One vector is turned by the same rotation once a tick. Each row is the vector after some number of ticks, and that number follows the row.
The counts run from 0 to 699.
[ 77 132 114 170  88 134 153 126 112 148 110 140 140 122 124 109 156 173
 102 129  82 167 174  88  92 161 102 133 151 161 155 164  77  96 136 159
 133 117 164 141 140 136 167 121  83 167 149 148  93 116 121 126 116 130
  77 160 114 147 144 116  83 141  84 116 150 167 123 151 106 124 111 144
 136 141 156 161 121 135 146] : 388
[105 169 108 160  86 118 181 119 128 160  88 103 153 114 100  89 143 161
 107 155 116 130 164 102  95 134 106  87 169 171 115 170  81 107 127 125
 106 164 122 144 142 141 149 129 110 164 118 120 137 158 125 139 171 157
  98 150 124 108 135  87 105 154 142 138 125  99  87 131  92 136 114 122
 151 141 149 162 127  76 156] : 315
[126 167 107 181  80 119 139 114  89 117 132 110 148 113 113 120 152 165
  78 138  95 130 181  86  74 123 147 108 146 161 146 170 114 146 130  94
 101 142 166 151 122 142 165 143 108 166 109 131 154 119 137 164 137 154
 154 190 137 119 126 110 107 155  84 130 111 120 113 120  89 111 111 115
 105 134 144 102 115  98 142] : 370
[ 99 165 123 194  89 101 128 128 116 108 109 127 151  83 103  95 179 172
 118 115 109 150 180 100 101 129 136  97 168 154 166 169 117 104 132 150
 106 115 155 128 149 150 160 130  87 183 144 124 126 118 128 172  93 157
 145 142  98 162 125 116  87 123 122 103 138 142 154 144 101 116  97 139
 122 160 117 146  92 111 142] : 156
[100 125 109 163  79 118 150 140 112 173 131 166 136 130 136 138 145 167
 114 132  96 175 152  98 111 167 104 157 136 139 142 134  67  78  98 128
 114 125 167 153  89 136 155  94 118 154 132 171 111 110 114 114 111 121
 106 135 134 151 164 120 104 151  94 100 177 192 147 123 109 132 156 140
 158 143 156 141 126 138 139] : 628
[106 175 113 197  81 105 128 115 102 116 114 108 147  94 107  97 163 171
 111 134 103 145 186  98  87 131 128  86 167 156 165 166 107 120 138 134
 110 136 153 138 166 151 164 139  84 174 119 122 147 126 143 168 120 170
 129 153 111 138 118 126 101 139  93 110 124 124 143 136  95 112  87 130
 123 171 124 128 105 105 136] : 670
[ 82 168 116 184  87 108 138 104 109 128 106 125 156 119  92 104 140 162
  90 139 106 131 187 116  91 116 114  71 167 169 149 180  99  96 154 136
 104 130 166 137 148 151 154 140 102 163 121 124 117 141 126 147 141 171
  94 168 110 112 133 107  90 139 117 121 124 109 108 144 101 127  98 121
 144 146 139 152  97 105 147] : 675
[127 151 104 167  74 109 151 171 142 161 107 130 109 118 127 144 140 176
 113 122 139 131 122  74 104 165 116 115 179 163 128 109  99  90 100 119
  89 160 119 155  89 126 127  94 127 125 119 148 124 119 119 117 129 107
 150  81 109 156 144 129 127 136 154 105 190 194 163 125 106 132 181 154
 160 144 152 130 101 108 146] : 414
[130 163 130 192  92  87 115 133 115 143 142 138 148 110 109 134 167 165
 127 115 113 156 168  95  85 130 127 106 142 119 151 147 109  97 102  96
  85 126 181 145 101 128 164 117 125 166  93 145 157 121 128 168  94 148
 193 127 138 157 130 133 145 136  89 108 159 145 162 106  98 124 122 122
 126 159 132  86 102 125 162] : 577
[ 97 155  96 190 103 114 151 112 121 149 120 110 154  89 126 113 153 190
 114 125 105 171 170 103 114 163 103 142 158 141 130 158  71  88 102 157
 108 145 149 144 155 139 171 107  93 183 118 147 135 149 139 130 151 146
  94 125 120 147 141 129 111 140  90 102 129 147 153 127  94 133 118 140
 151 186 137 159 150 106 129] : 32
[123 167 104 170  76  89 133 112 113 184 140 141 149 128 115 134 130 155
 100 142 121 145 161 117 101 135 109 100 150 143 124 144  72  88  94  92
  90 167 167 157  87 141 145 105 161 147  69 155 146 150 137 130 145 152
 124 141 149 112 161 110 140 169 100 111 159 128 132  93  99 132 142 107
 167 163 153 108 122 107 157] : 194
[ 79 138 118 166  69 115 161 147 123 151  91 135 122 106 120  90 159 166
 132 123 112 153 157  84 106 151 105 105 183 177 165 142  90  90 143 165
 133 133 129 136 133 143 147 116  92 154 161 134  92 102 122 131 100 136
 107 130  90 154 138 119  72 126 127 100 166 164 140 163 111 128 131 156
 159 149 138 165  94 125 136] : 535
[ 91 161 119 153  92 127 183 154 139 143  71 111 138 120  93 107 140 165
  99 135 125 107 144 102  95 130 107  81 179 184 122 163 102  95 131 137
  97 149 105 136 129 138 144 124 105 146 141 116  99 142 100 121 151 125
 104 119 102 116 136  93 101 135 181 130 143 138  96 151 100 138 130 147
 160 116 153 182 107  89 157] : 168
[116 177 136 164  92  88 138 149 133 121 116 141 169  87  89 130 150 166
 116  98 127 135 144 137 120 115 141 143 140 127 122 148  89  76  69 111
  80 126 132 143  75 157 138 100 143 175 127 162 139 126  99 148 129 118
 161 102 134 150 147  92 116 127 177  96 168 159 135 104 116 134 159 135
 161 132 131 161 117  93 158] : 340
[105 155 125 147 104 102 157 176 139 141 119 133 144 160 101 164 148 182
 101 104 116 127 124  86  75 145 118 113 137 129 132 148  97  82 114  99
  90 112 146 145  75 109 134 113 127 131 111 170 125 139  91 114 143  91
 164 100 140 142 130 123 158 134 144 147 174 170  93 124 100 120 146 150
 130  81 162 116  98  95 188] : 205
[ 87 141 143 150  82 122 177 168 134 128  79 133 137 114 104 100 185 164
 141 100 108 147 144  80  88 139 113 113 155 153 155 158 109 112 132 141
 121 109 127 126 109 121 151 124  85 166 176 148 103  97  98 151  92 113
 167 126 106 165 119 104  96 114 147 126 157 155 109 161 107 123 109 144
 121  95 138 156  97 111 171] : 599
[146 170 107 182  73  95 124 139 116 120 131 138 139  88 117 144 141 172
  91 115 127 131 149 108 101 129 163 136 156 146 135 133 116 116  69  89
  63 153 153 153  74 154 139 100 138 158 111 145 145 108 120 158 105 123
 177 120 126 151 144 117 116 142 141  91 174 178 174  97 114 131 160 128
 144 159 134 119 101 112 130] : 641
[ 88 134 133 148  87 143 184 167 122 146  78 136 141 141 104 128 154 158
 101 131 106 117 141  72  77 139 121 108 147 177 141 156 120 121 124 125
 101 115 132 129  89 109 147 134  95 143 166 135  86 109  92 136 111 104
 142 150 110 133 137  80  95 140 147 143 163 158  83 164 112 140 123 150
 126  75 173 159  92 123 162] : 233
[103 141 117 156  85 146 180 159 114 143  82 135 127 134 120 125 146 156
  84 140 115 111 144  75  79 121 129  95 165 192 136 152 123 133 128 112
  87 138 129 137  90 111 142 140 108 124 156 119  86 110 102 141 112 107
 143 151 102 126 135  85  89 136 149 142 161 157  95 164 115 143 124 147
 134  97 170 154  86 133 145] : 381
[114 158 108 183  97 125 170 113 113 162 100 102 165  97 111 101 170 172
 113 141 103 149 175  89  87 138 116 113 151 149 119 179  93 136 112 119
  97 154 144 141 142 131 180 139  98 179 115 120 150 146 132 164 146 148
 134 169 130 120 131  94 110 156  97 138 111 101 102 131  86 135  92 111
 117 152 153 143 143  96 154] : 458
[123 168  86 156  78 102 161 139 129 172 119 110 131 141 112 148 120 183
  92 144 124 114 140  87  91 146 110  94 167 154 108 136  87  97 113  98
  82 171 133 163  98 131 132 113 142 119  80 148 143 161 132 111 192 137
 117 118 137 108 146 112 149 159 141 130 157 137 114 102  86 127 157 133
 160 148 158 121 115  84 162] : 47
[116 138 120 173  82 115 140 171 117 130 107 142 119 135 125 142 163 177
 106 117 119 135 143  53  73 140 132  93 168 165 161 127 135 120 134 120
  90 115 153 142 100 111 150 134  97 120 138 133 111  95 111 149  82 120
 188 118  98 164 126 128 112 126 125 127 176 185 155 156 103 119 123 148
 115 122 153 109  73 142 157] : 146
[ 94 147 112 190  87 119 132 104 108 146 118 151 162  94 116 120 147 160
  92 141  95 155 184 130 107 132 124 143 136 157 134 168  77 101  83 122
  87 140 168 140 106 150 164 119 114 179 131 144 114 115 124 149 103 148
  94 167 130 130 165  98  84 146  96 100 143 147 140 133 117 152 119 116
 157 163 154 169 130 139 127] : 249
[126 161 113 161  65  85 133 125 124 186 136 165 130 143 116 126 135 148
 122 134 124 146 151 100  96 140 105  94 157 146 144 129  71  79 108  93
  99 157 156 157  76 146 134  99 159 139  87 161 142 122 129 134 119 157
 142 141 146 129 153 119 129 156 109  99 183 151 153 109 100 124 152 113
 165 147 144  95 100 112 159] : 198
[115 183 125 148  82  88 157 159 135 134 104 126 145 130  84 129 128 161
 102 108 135 105 133 120 102 127 124 104 157 146 118 143  92  76 101 102
  91 140 116 145  81 148 120  99 144 148 113 159 137 146 106 124 166 114
 142  90 131 131 134 100 133 137 195 109 172 153 112 104 105 122 167 138
 167 111 138 148 107  66 170] : 196
[116 178 117 190  89  78 104 145 119  92 137 137 144 101 104 138 150 185
  98  95 111 148 155 119 112 133 145 134 149 132 155 150 109  68  99 126
  89 108 166 148 109 166 143 109 115 162 117 163 142 124 121 145 109 135
 158 105 122 172 134 138 121 127 134  78 163 184 178 104 114 112 143 144
 138 153 116 126 101 101 145] : 276
[135 166 106 175  96 104 157 121 121 163 136 110 169 104 113 141 147 181
  98 130 112 144 154 110  94 156 126 149 136 124  95 157  80 115  71  94
  79 163 156 152 101 133 164 106 130 171  92 150 161 161 131 140 175 130
 141 137 159 124 153 104 150 168 113 130 137 132 118  93  94 143 140 120
 147 153 161 129 153  91 150] : 338
[115 183  96 171  69  91 133 130 103 123 122 108 125 156 102 124 129 166
  77 129 115 115 164  79  83 130 134  60 167 163 143 154 100 105 156 105
 113 145 146 155 134 154 140 125 120 135  88 137 153 145 139 127 181 162
 126 150 130 114 122 134 135 148 126 123 142 131 110 115  93  92 132 129
 135 136 134  88  90  74 158] : 287
[142 180 108 169  76 100 126 151 116 122 116 130 131 103 105 155 133 162
  76 121 137 102 137  97  93 113 164 108 166 165 123 132 128 120  83  83
  60 149 139 156  63 141 125 118 145 131 110 143 139 112 120 151 129 123
 173 119 116 141 142 110 122 136 166 104 176 171 157 104 112 128 163 131
 152 130 146 115  90 100 143] : 645
[ 97 160 139 171  82  85 127 137 111 119 140 133 154 126 101 112 174 170
 122  97 100 170 162  94  86 146 123 119 132 114 173 161  91  88 125 126
 135  97 180 140 123 147 155 115 106 183 121 171 158 121 116 142 117 140
 161 140 142 164 119 143 126 136  84 106 152 155 131 110  93  94 117 133
 111 125 124 102 107  97 164] : 212
[117 175  98 165  87 106 134 130  98 123 135 137 142 158 102 165 107 176
  48 130 101 106 157  98  78 118 142 100 143 161 133 160 100  98 123  88
  85 123 173 163  90 146 128 127 136 119  88 154 125 142 115 125 172 127
 114 154 141 106 142 121 140 154 126 133 153 158 111 109 101 111 141 136
 140 110 159 107  87 103 160] : 648
